(in the rows, 100 means zero)
First come named moves, each a turn or a mirror, each shown by rows before and after it. For each pair of rows after them, which moves, in which order, take the first row to the second? The first pair is done for you.
G:
[116, 89, 77, 113, 113, 94, 109, 103, 87, 106, 94] |-> [106, 90, 76, 109, 98, 91, 104, 98, 77, 109, 92]
[109, 88, 87, 91, 118, 113, 100, 99, 115, 98, 89] |-> [93, 89, 85, 88, 87, 110, 91, 89, 96, 102, 85]
[104, 100, 110, 120, 107, 97, 114, 106, 94, 108, 101] |-> [95, 100, 109, 117, 95, 95, 110, 99, 82, 108, 99]
[107, 107, 100, 96, 91, 117, 99, 97, 91, 102, 98] |-> [111, 106, 101, 99, 102, 117, 102, 101, 99, 102, 99]
U:
[100, 117, 77, 76, 97, 89, 99, 100, 103, 109, 88] |-> [96, 77, 97, 108, 103, 113, 90, 80, 101, 87, 94]
[107, 101, 115, 109, 83, 101, 100, 115, 109, 99, 99] |-> [106, 102, 111, 103, 83, 99, 97, 117, 110, 103, 96]
[113, 97, 69, 102, 113, 108, 110, 112, 114, 104, 100] |-> [108, 85, 82, 118, 116, 112, 111, 103, 117, 97, 108]
P:
[107, 115, 116, 93, 90, 110, 86, 108, 109, 89, 97] |-> [104, 107, 126, 113, 94, 114, 97, 103, 104, 94, 110]
[95, 84, 103, 119, 86, 101, 94, 109, 102, 94, 132] |-> [98, 116, 89, 90, 88, 84, 91, 115, 113, 98, 125]
[122, 91, 126, 104, 98, 104, 111, 123, 97, 114, 108] |-> [124, 107, 113, 82, 96, 97, 102, 126, 106, 114, 97]
[87, 103, 118, 108, 85, 112, 91, 93, 102, 91, 105] |-> [83, 121, 113, 103, 91, 101, 98, 100, 107, 100, 110]

Each pair is 2 to 4 moves apart.
[103, 90, 111, 112, 108, 110, 97, 130, 95, 107, 113] |-> [99, 87, 104, 98, 89, 115, 79, 124, 93, 97, 98] | P then P then G
[101, 77, 103, 111, 102, 116, 102, 111, 100, 94, 99] |-> [89, 93, 94, 90, 76, 104, 95, 105, 92, 98, 91] | P then G then P
[113, 86, 83, 113, 124, 98, 112, 112, 116, 114, 107] |-> [77, 95, 92, 117, 82, 86, 105, 93, 87, 119, 112] | G then P then U then U
[100, 76, 93, 97, 81, 114, 94, 94, 85, 97, 94] |-> [110, 76, 102, 116, 111, 113, 114, 104, 100, 105, 113] | P then P then P then G
[113, 95, 90, 82, 81, 105, 99, 119, 78, 115, 83] |-> [117, 116, 102, 93, 123, 90, 114, 118, 111, 118, 107] | G then U then P
[118, 74, 114, 111, 86, 129, 86, 114, 93, 89, 90] |-> [89, 87, 126, 115, 72, 115, 78, 93, 93, 84, 98] | P then G then P then U
[96, 88, 101, 93, 85, 100, 87, 91, 80, 95, 100] |-> [100, 107, 101, 76, 91, 94, 81, 96, 100, 93, 99] | U then G then P then G
[83, 86, 100, 122, 87, 95, 112, 87, 91, 111, 110] |-> [112, 86, 76, 87, 89, 108, 93, 102, 103, 102, 78] | U then G then P then G
[98, 128, 103, 99, 112, 77, 113, 103, 104, 124, 120] |-> [86, 90, 117, 128, 87, 98, 110, 91, 81, 113, 121] | G then P then P
[106, 107, 84, 90, 124, 97, 93, 92, 123, 96, 99] |-> [95, 107, 75, 78, 87, 94, 88, 96, 91, 108, 89] | P then G then U then U
[100, 93, 103, 100, 92, 108, 84, 102, 105, 99, 90] |-> [88, 99, 110, 111, 89, 97, 94, 101, 96, 109, 102] | G then P then G
[135, 91, 147, 102, 124, 137, 87, 114, 121, 74, 94] |-> [99, 141, 121, 53, 68, 100, 68, 103, 97, 90, 79] | G then P then P
[101, 98, 118, 84, 74, 113, 83, 109, 88, 85, 95] |-> [96, 91, 127, 101, 79, 115, 92, 106, 81, 87, 105] | P then P then P
[122, 90, 72, 99, 110, 103, 91, 92, 94, 89, 82] |-> [105, 79, 84, 119, 95, 100, 99, 82, 76, 95, 95] | P then P then G then P
[120, 83, 119, 121, 128, 113, 101, 96, 117, 80, 97] |-> [114, 93, 103, 86, 79, 112, 75, 98, 92, 81, 68] | U then P then G
[83, 129, 113, 93, 69, 90, 100, 109, 80, 114, 107] |-> [126, 118, 101, 87, 104, 103, 113, 136, 99, 120, 102] | G then P then P then U
[83, 101, 91, 99, 78, 90, 108, 100, 77, 112, 102] |-> [78, 115, 95, 96, 89, 81, 108, 97, 88, 110, 106] | P then U then P
[94, 131, 115, 90, 71, 104, 102, 98, 100, 107, 109] |-> [110, 118, 126, 111, 104, 113, 113, 105, 112, 107, 122] | P then P then G
[111, 75, 85, 102, 118, 104, 109, 108, 119, 98, 93] |-> [91, 89, 93, 116, 114, 86, 127, 107, 105, 115, 111] | G then P then G
[111, 114, 106, 95, 120, 101, 109, 99, 116, 94, 104] |-> [118, 89, 102, 100, 108, 121, 105, 99, 102, 90, 93] | P then P then U then P
[114, 82, 99, 104, 117, 120, 92, 103, 105, 86, 90] |-> [97, 118, 85, 80, 85, 93, 97, 110, 89, 109, 90] | G then U then U
